Here are some points, each followed by its number:
[ 0.3  0.9 -0.2 -1.7  0.1  0.4  1.9 -0.6  0.6 -1.3  0.1  2.5  1.9 -0.5
  0.3 -1.7 -0.4 -1.  -1.   1.2 -0.5  0.2 -0.4 -0.9] 0
[ 0.1 -1.  -0.9 -0.8  2.7  0.5 -0.1 -2.4  1.6 -0.4  0.2  0.4  0.2  0.6
  3.8  0.2  0.2 -0.1 -1.9  0.1  0.1  0.4 -0.3  0.4] 1
[-2.  -0.6 -0.1  0.1 -0.7  2.5 -2.3  2.   0.8  0.6  0.   2.7  0.1  0.3
  0.4 -0.1 -0.6  0.2  0.8 -1.4 -0.5  0.1  0.7 -1.1] 2
[-2.7 -0.5  0.8 -0.5  0.2  3.  -1.   0.3 -0.3  2.1 -0.5  3.  -1.5 -0.4
  2.6  1.3 -1.   0.6  0.  -0.9  0.5  2.9  0.4  0.8] 3
[-0.2  1.4  0.1 -1.1  0.9 -0.8  2.1 -2.3 -0.6  0.3  1.   1.5  0.1 -1.7
  0.7  0.8  0.1 -1.1 -1.2  0.3 -0.1  2.  -0.3 -0.1] 4
[ 1.2 -1.4  0.5  1.8 -2.5 -1.9 -0.9  0.5 -0.7 -0.4  1.7 -2.5 -1.6  0.1
 -2.3  1.2  2.1  0.3  1.5 -0.8  0.3 -1.1  0.3  0.4] 5
[-0.3  1.6  0.  -0.2 -1.7 -0.5 -2.9  3.2 -0.2 -1.3  1.4 -0.2  1.5  0.6
 -2.1 -0.3  0.3 -0.3  1.6 -0.7 -0.2 -1.4  1.2 -1.6] 6
[ 0.  -1.4 -0.6  0.7  0.5 -2.5 -0.3  1.8  0.1  0.1 -0.2 -3.9 -0.1  0.2
  0.7 -0.5 -0.6  0.4 -1.8  1.  -0.3 -2.   0.7  0.1] 7
[-0.1  0.7  1.3  0.5  0.2  2.4  0.3  0.2  0.   0.3 -0.3  2.7  0.4  0.6
  2.2 -1.3 -1.4 -0.4  0.3 -0.4 -1.6  0.9  0.  -0.6] 8
[-0.7  0.9 -0.1  1.   0.9  1.3  0.1 -2.5  0.3  1.6 -0.9  1.7 -1.9  1.2
  1.4  1.4 -0.7  1.5 -1.1 -2.  -0.5  1.8 -0.4  1.1] 9
[ 0.5  1.2 -0.1  1.8  0.6 -1.1  3.1 -2.9  0.1  1.5 -0.8  1.5 -1.7 -0.5
  0.2  0.3 -1.2  0.7 -1.8 -0.9 -1.6  1.3 -1.2  0.6] 10
[-0.8 -0.9  0.  -0.2  1.5 -1.4  1.7  0.4  0.4 -0.5 -0.6 -1.5  0.1 -0.9
  2.2  1.  -1.   0.2 -1.9  0.9  0.5  0.3  0.2  1.6] 11
[ 0.1  1.  -0.2  1.  -0.8 -1.  -2.5  2.7 -0.6 -1.3  1.4  0.   1.9 -0.2
 -2.6  0.9  0.8  0.3  1.8 -0.2  0.  -0.2  0.8 -1.9] 12
[-0.5 -1.3 -0.2  1.  -1.3 -0.7  0.5  1.   1.1 -3.  -0.1 -2.3 -0.2  0.1
 -1.6 -0.2  1.2  1.1  1.3 -0.5  1.  -2.8  0.4 -1. ] 13
[ 1.7  1.5 -0.8  0.2  0.5 -1.   0.6 -0.3 -0.4  0.2 -1.5 -2.8  1.5  1.1
 -3.4 -0.5  0.2  0.8 -0.1  0.8  0.7 -1.2 -1.  -0.1] 14
[ 1.   0.9 -0.4 -0.1  1.2  0.2  0.3  0.  -0.5 -1.7  0.1  0.3  1.6 -0.2
 -0.2 -0.6  0.5 -0.1  0.5  1.3  1.   0.2  0.  -1.8] 15
[-0.8  0.4 -0.6 -1.7  0.4 -0.6  0.6 -2.4 -1.7  0.3  1.5  0.7 -1.6 -2.1
  0.6  1.3  0.3 -1.1  0.3  0.1 -0.5  1.2 -0.2  0.7] 16
[-0.3 -0.8  0.1  0.3 -1.6 -0.7 -0.3  2.6 -0.4 -1.9  2.1  0.3  0.2 -0.9
 -1.4  0.1  0.5 -1.   1.5 -0.2  0.6 -0.9 -0.1 -0.7] 17
[-0.2  1.6  0.  -0.2 -1.8 -0.6 -2.9  3.1 -0.2 -1.3  1.3 -0.2  1.6  0.6
 -2.1 -0.3  0.4 -0.4  1.6 -0.7 -0.2 -1.4  1.2 -1.5] 18
[ 0.9  0.1 -1.4  0.1  2.5 -0.7  0.8  0.3  1.3 -0.7 -0.7 -2.8  1.5 -1.1
 -0.2 -0.3  0.   0.2  0.5  1.3  1.2 -1.8 -1.3 -1. ] 19
[ 1.3 -0.2 -1.2  0.7  2.4 -0.7  1.7 -0.8  0.8 -1.9 -0.5 -1.6  1.1 -0.3
  1.7 -0.7 -0.3  1.1 -1.2  1.7  0.3 -1.3 -0.6 -0.9] 20
Which three points above are nearest to each new point? Their numbers follow each, nearest first.
[-0.9 -0.7  0.9 -0.4 -0.6 -0.3  1.2  0.8 -1.4 -0.4  1.6  0.4 -1.4 -1.6
  0.8  1.4  0.1 -0.5  0.7  0.2  1.6  1.8 -0.5  1.2] 16 4 17
[ 0.1 -1.7  0.3  1.5 -1.6  0.4 -1.5 -0.1  0.2  2.  -0.1 -0.3 -2.  -0.1
 -1.7  0.8  0.9  0.2  0.7 -1.7 -1.4 -0.9  1.3  0.3] 5 2 17
[ 0.2 -1.7  1.6  0.4 -2.4 -0.7  0.4  1.   0.7  0.6 -0.1 -2.1 -2.1 -0.6
 -0.9  1.   1.8 -0.2  1.9  0.4  0.5 -1.2  0.3  1.1] 5 13 17
[ 1.1  0.8 -0.4 -0.1  1.2  0.2  0.2 -0.1 -0.5 -1.6  0.1  0.3  1.6 -0.2
 -0.2 -0.7  0.5 -0.1  0.5  1.3  1.1  0.2 -0.1 -1.9] 15 0 20
[ 1.1  0.3 -0.1  0.3 -0.9 -1.2  0.4  0.5 -0.7  0.8 -0.2 -3.3 -1.3  0.9
 -1.7 -0.9  0.2  0.   0.8  0.1  1.5 -1.  -1.6  1.1] 14 5 7
[-1.2 -0.2 -0.2 -0.3 -0.6  0.3 -0.1  0.6  2.5 -1.9 -1.8  0.7  2.5  0.8
 -0.5 -0.4  0.2  1.7 -0.7 -0.2  0.1 -0.9  0.  -1.3] 15 0 13
[-1.2  0.5  0.6 -0.2 -1.2 -1.2 -1.2  1.5  0.   0.2 -0.7 -3.3 -0.8 -1.3
 -2.7  1.2  0.7  1.   3.1 -0.7  1.  -0.7 -0.3  1.3] 5 13 17
[ 0.9  0.7  0.3  2.2  0.6 -1.3  1.5 -1.4 -0.5  0.9 -0.8  0.3 -1.6  0.1
 -0.6  1.  -0.7  0.2 -0.8 -1.1 -0.7  1.  -0.3  0.8] 10 9 4
[-1.  -0.2  0.2 -0.8  0.   3.8 -0.8 -0.1  0.6  0.5 -0.4  3.7  0.   0.5
  1.9 -1.  -0.8  0.   0.3 -0.5 -0.3  0.9  0.1 -0.3] 8 2 3
